Named turns come first, each shown by rows before and after it. Which turns, in which order, take the first row of each pair that follows to the second? Write the first one first, as in the answered first pair.
Nif:
[  6.0   7.9 -14.3  -4.5  12.1  -6.3  -8.2  12.5  13.5 -25.8  -2.3  11.2
  -2.7  12.6  -3.5 -14.0  13.2   6.9  -4.9  -3.1] => [ 10.8  10.9  -9.1   2.5  -3.0   0.4   1.7   5.0 -15.9 -25.6   6.5  13.4
  -0.3 -26.1   2.3  -5.5  -5.3  -2.8  -8.4  10.3]
[ 22.9   1.9   1.3   1.0 -32.6   4.5 -11.9  -5.3   5.8 -17.5 -14.5  38.0
 -23.0  25.2  12.2 -28.0  11.4  -5.1   2.9 -10.4] => [ 17.3  10.5  15.3 -14.3 -29.1   5.1  -5.5   9.1 -11.4 -22.6  14.8  50.4
 -14.1  13.4   9.6 -12.3  10.7 -13.9  -3.8  -2.1]
[ 14.1   3.7 -20.2  12.0  -1.4 -14.9  -9.4 -10.8  11.2 -35.6 -13.2   7.4
  15.7  18.8  -8.9 -10.0  22.9   6.0   0.0   1.1] => [ 14.1  12.2  -8.4   4.0  -6.1  -9.7  -0.3  -1.7 -15.3 -39.3  15.6  16.9
  25.7  -6.8  -7.7   5.8  14.1  -5.9  -7.4  12.3]
[-13.8  -9.3  -9.1  22.6  -6.9  14.6  -3.9   1.0   8.8  22.6 -17.8   2.1
 -13.9  -6.9  -6.9  15.9 -10.1  12.9   3.5  -7.0] => [-25.1  -2.4  -2.9  -0.9   8.5   9.8  -3.1  21.6  10.5  15.6   6.7  16.1
  -4.5   6.4 -13.6  25.0   3.8  10.4   0.2  -8.2]
mubi:
[ -0.3  10.1  -6.5   7.4   3.5 -15.2  12.2  20.2   1.9  11.1  22.0  -6.8
  -0.8  -0.3 -22.6   1.3   5.2 -20.5  -2.3   4.2] => [  8.8  -4.2  -7.3  11.4  -2.8 -14.4   9.1 -12.5   8.5 -17.4  11.2  -2.3
   9.7   2.9 -20.2 -23.6   1.4  -6.5 -15.5  -6.2]
[ 12.1  22.1  -8.9 -37.7  10.7 -20.0   3.4  34.2 -12.8 -22.4  22.6   7.3
  -2.2   7.5 -19.1 -14.1  13.3  -6.8   0.5   9.0] => [  6.1   4.2   2.1 -37.3  10.0 -12.6  -2.3   3.9  -1.1 -42.4  23.8  15.9
  10.6  21.0 -11.9 -23.4   9.5   8.1 -15.4  -3.7]
[-15.6  -1.2  15.3 -11.0  16.9  12.9   1.7  24.3  10.5  26.4   9.2  11.1
  -6.8  19.6   8.7  12.1   8.1  -1.1  10.8 -10.5] => [ 24.7   6.2 -23.8   0.3   2.5   3.9   6.6  10.0   0.1  -9.4 -24.3   2.0
 -15.5 -13.5  -2.7 -26.9  14.1   1.9  13.0  -0.9]
rafi:
[ 23.9 -19.5 -13.9  13.2 -21.4   0.5  -2.2 -29.3   1.7 -23.1 -18.9  -5.9
 -11.2 -22.4  -5.1  -2.9   1.0   4.7 -12.8   4.6] => [ 17.0 -15.3 -12.0  23.9 -23.7   2.1  -3.0 -22.4   3.4   7.8 -25.4 -14.0
 -21.8 -24.3   0.7   8.1  -5.6   1.3  -2.2   6.2]
[-10.2   3.9  29.0 -15.2  26.0   1.7 -10.7  11.9  23.7  12.7  35.5  -2.5
   2.2  13.1  13.5  15.9  29.0 -10.0   3.3   7.0] => [ -7.9   1.9  28.5 -20.6  24.8   1.4  -9.3   5.7  22.7  -0.2  40.5   3.5
   8.9  12.6  12.2  12.0  29.8  -7.1  -3.9   4.6]
[ 18.0  -4.5 -13.9 -12.1   2.7  -9.4   7.6  -4.1  -7.6 -43.8   5.9  17.4
   2.9  -7.4  -6.9 -20.2  11.9   3.6   2.6   6.3] => [ -2.6 -13.3  13.3  14.6 -14.9   8.7  10.6 -18.4 -19.0   4.2   7.8   6.0
  -0.6 -24.9  17.3   9.4 -23.2  -0.7   5.8  12.4]
Roneg:
[-14.8  -4.1  18.8   9.1  -7.8  10.2  -2.4   8.4   2.3  40.9  -0.1  -7.1
   2.1   6.7  12.4  23.4 -16.3  -4.7   3.0   1.3] => [  9.2   9.6  -6.0  16.3 -15.7   3.6   5.8  16.9  -7.7  34.5 -19.5 -15.1
 -11.5 -14.4   4.1   8.3 -12.0 -10.6  12.7  12.9]
[ -5.0   5.7   1.3 -14.3  11.3  -0.9  -6.2  13.1  20.7   9.7   8.4   3.0
   6.6  28.8  -5.5  -4.4  10.3   8.0  -3.6  -6.3] => [  7.1  19.4 -11.1 -15.8   8.4  -4.7   2.0  27.6   2.5   8.0   8.6   2.4
   0.4   7.9 -11.8  -1.5  10.8  -4.7   1.8   7.8]
[  8.5  17.3  -5.4  -0.7  -4.0  -8.0   6.2  10.8  -6.3  19.4  -5.3 -11.9
 -14.7  -2.3  -0.2  18.8   5.8  -6.3  -0.9  -2.8] => [  4.1   6.4  -4.7   6.7  -3.6  -7.7  -0.1  -4.6  10.0  18.2 -16.2 -14.1
 -12.8  14.6   0.5   9.7   4.2   3.3  -2.7 -13.5]
Pairs:
(two turns a pair)
[  8.7  15.6  11.6  -7.1   0.0  -4.0 -21.3  28.8  11.9   7.1 -12.3 -26.1
   1.1  22.2 -14.9  21.3  -6.4  -7.2   5.8  12.6] => [ 11.4  17.0  14.4 -24.0   2.1  -5.4 -17.8  24.5   4.1 -23.1   7.2 -12.4
  15.0  15.0 -19.7  16.0  -0.5  -6.8  -7.0  12.7] : rafi mubi
[-11.7  18.8   2.2  -5.2  14.5   8.4  -2.0  28.2   5.6  34.3  -2.4  -9.2
 -11.1   8.5  -1.9  14.7   7.7  -3.4  15.1   2.0] => [ -1.5   5.4  -5.6  15.8   1.1  11.0  -5.5  -3.3  11.8  30.6 -30.5 -18.4
 -16.6   2.4   6.7  -1.8  -5.6   5.8  14.4  -3.0] : Nif Roneg
[ 13.1 -11.7 -12.6   2.9   0.8  -1.0  -9.3 -26.6  14.9 -17.6 -25.3  -3.6
  -6.6   8.8   4.8 -29.4   6.2   9.4  -3.7 -14.1] => [  3.7  -9.7 -10.7  14.0  -1.7   1.5  -9.9 -16.9  17.4  15.9 -33.3 -15.7
 -20.3  10.0  10.4 -14.5  -0.5   3.0   9.8  -9.4] : rafi rafi
[  4.3  -3.7   6.8  29.3 -19.1   9.9  17.9  12.7 -42.6  23.3  -9.0 -15.4
 -22.6 -14.6   1.5  13.0 -24.9  -8.4  11.0   0.3] => [ -6.0 -18.0  12.5  38.3 -15.4  11.7   7.6  -3.9 -17.0  28.1 -24.8 -20.7
 -23.4  10.7   6.0   3.7 -25.1   5.2   8.8 -16.5] : Roneg mubi
[ -5.0   1.3  -2.8  11.4  -7.5   7.7   5.3  -2.7   3.2  20.8 -12.0 -11.8
 -15.3  -2.1   0.8   9.5  -5.3   2.8   5.5  -0.2] => [ -0.2  -7.0   3.8   0.2  -9.1   6.6   6.2 -21.2  -3.1 -16.4   2.8   4.1
   3.7  -7.2   1.7  -0.1  -4.4   9.0 -13.2  -3.8] : rafi rafi
[ -8.4  -3.3   7.5 -20.3  12.6   5.5  -2.6   6.5  -5.2 -24.9  12.1  13.7
  16.9  14.3 -11.5  -1.5  13.3  13.3  -0.5  -5.8] => [-15.1 -15.4  17.1  15.0  -3.9  18.1  -5.1 -17.4   0.1  15.4 -12.4  -6.3
   2.9   6.5   6.0   8.6 -14.3  15.5   6.6  -8.8] : rafi Nif
[  8.5  -2.9  -8.8 -25.4   9.1 -12.0  -3.1  -0.7  -5.9 -43.1  14.3  11.2
  13.0 -12.9 -22.9 -14.6  14.1   5.4 -12.0   0.5] => [-26.6  -4.7  25.8 -17.5   9.9   0.8  -3.3  14.2  -8.0  11.8  36.0   6.6
  11.3  -7.3  -3.9  31.9  -6.6  -1.3  -5.7   3.0] : mubi rafi
[  4.7   3.6   2.9  -5.0 -18.1   0.2   4.6   2.1  -9.9   0.4  -2.2  -8.7
  -2.6 -10.3   6.0  -2.3 -12.6   0.4   3.5  -6.6] => [  0.5   5.9   5.8 -14.0 -11.0  -1.6   4.4   8.7 -11.1  -2.2  11.3  -3.7
   2.2  -5.8   4.6   3.2  -7.6  -1.0   2.8  -7.2] : Nif Nif
[ 10.6  -2.5  -3.7  11.5 -20.8   3.8   6.6 -16.6 -14.2 -15.2  -3.0   1.5
   2.2 -25.3  -4.3  -5.7 -15.3   3.0  -4.2   8.8] => [ 19.3   9.7 -23.5   3.4 -11.8  -8.4   3.7   2.7  -3.3 -16.7 -14.5  -1.6
  -6.4 -10.6 -16.2 -13.7   4.0   1.5   6.0   8.5] : rafi rafi
[  1.8   6.7   2.9 -10.9  -5.6  -2.3   3.0  14.9  -6.2  -1.0  26.7   8.7
   4.7 -10.5   8.9  17.2   0.7  -0.5  -2.0  12.2] => [ 19.2  -4.6 -15.2   0.3  -7.8  -7.6  -3.1 -10.0  14.2 -20.4  -9.1   0.0
  -1.8   2.5   5.3 -13.8   5.8  14.6  -2.5   0.5] : mubi Nif
[ 12.2   4.2 -17.2  -6.2  16.3  -1.2   1.9 -12.8  11.1  -3.4 -13.9   2.4
 -10.7  22.4 -13.0 -22.1  25.9   5.0   7.3   5.4] => [  5.1  -2.2   6.9  11.6  -7.6  16.3  13.5 -31.8 -21.6  13.8   4.8   3.6
  -2.6 -19.0   6.2   3.0  -9.0  -3.6  -1.5  19.6] : Roneg Nif
[ 15.9  -3.9  -8.9   3.3   6.5   8.5  -9.7   2.4  24.6   3.1  -1.0  13.0
   3.0 -10.1  26.2  -5.2 -11.5  23.1  -6.2   7.1] => [ 18.3   6.1 -13.7  -5.5   8.9   4.1  -6.7  16.6  18.0  -1.6   9.3  17.0
   2.4 -16.3  19.2  -5.4  -4.1  16.1  -4.5  13.4] : Nif Roneg
[-13.5  15.4  14.5   1.6  -0.2  -3.5  11.4  25.5 -18.6  30.7  15.1  -3.5
  -7.4 -18.9   5.8  32.7 -14.8 -16.8  11.4  19.3] => [ 21.7  -3.1 -22.0   6.0  -3.7 -14.8   1.3 -18.7   9.1 -36.3 -31.3  -2.8
  -5.3  -5.0  -7.4 -34.5   5.9  10.8  -0.3  -0.4] : Roneg rafi
[ 27.3   4.8 -10.2 -11.8   3.8 -25.0   8.7  11.2  -2.7 -37.2  10.7  10.0
   3.7  -7.9 -15.3 -13.8  12.9   0.7  -6.2   3.5] => [  9.2  -6.1  18.2  12.3 -16.2  -7.1  12.7  -8.2 -20.1   2.0  19.0   2.7
   5.2 -33.2   9.5  16.3 -24.9  -4.2  -7.5  11.0] : rafi mubi
[-20.7   0.1  -4.4   5.2   2.3  13.0   6.0 -25.8   7.3  16.1   6.2  -2.1
  -5.8  -5.5  22.1  21.0 -19.9   0.0  -2.1  -8.6] => [ -4.8   7.1 -32.5  -3.3  14.0  -0.8   0.1 -14.1  26.2  -4.3 -13.3  -3.6
 -14.8  15.3   4.8  -6.8   5.1   6.2   4.3 -15.7] : rafi mubi
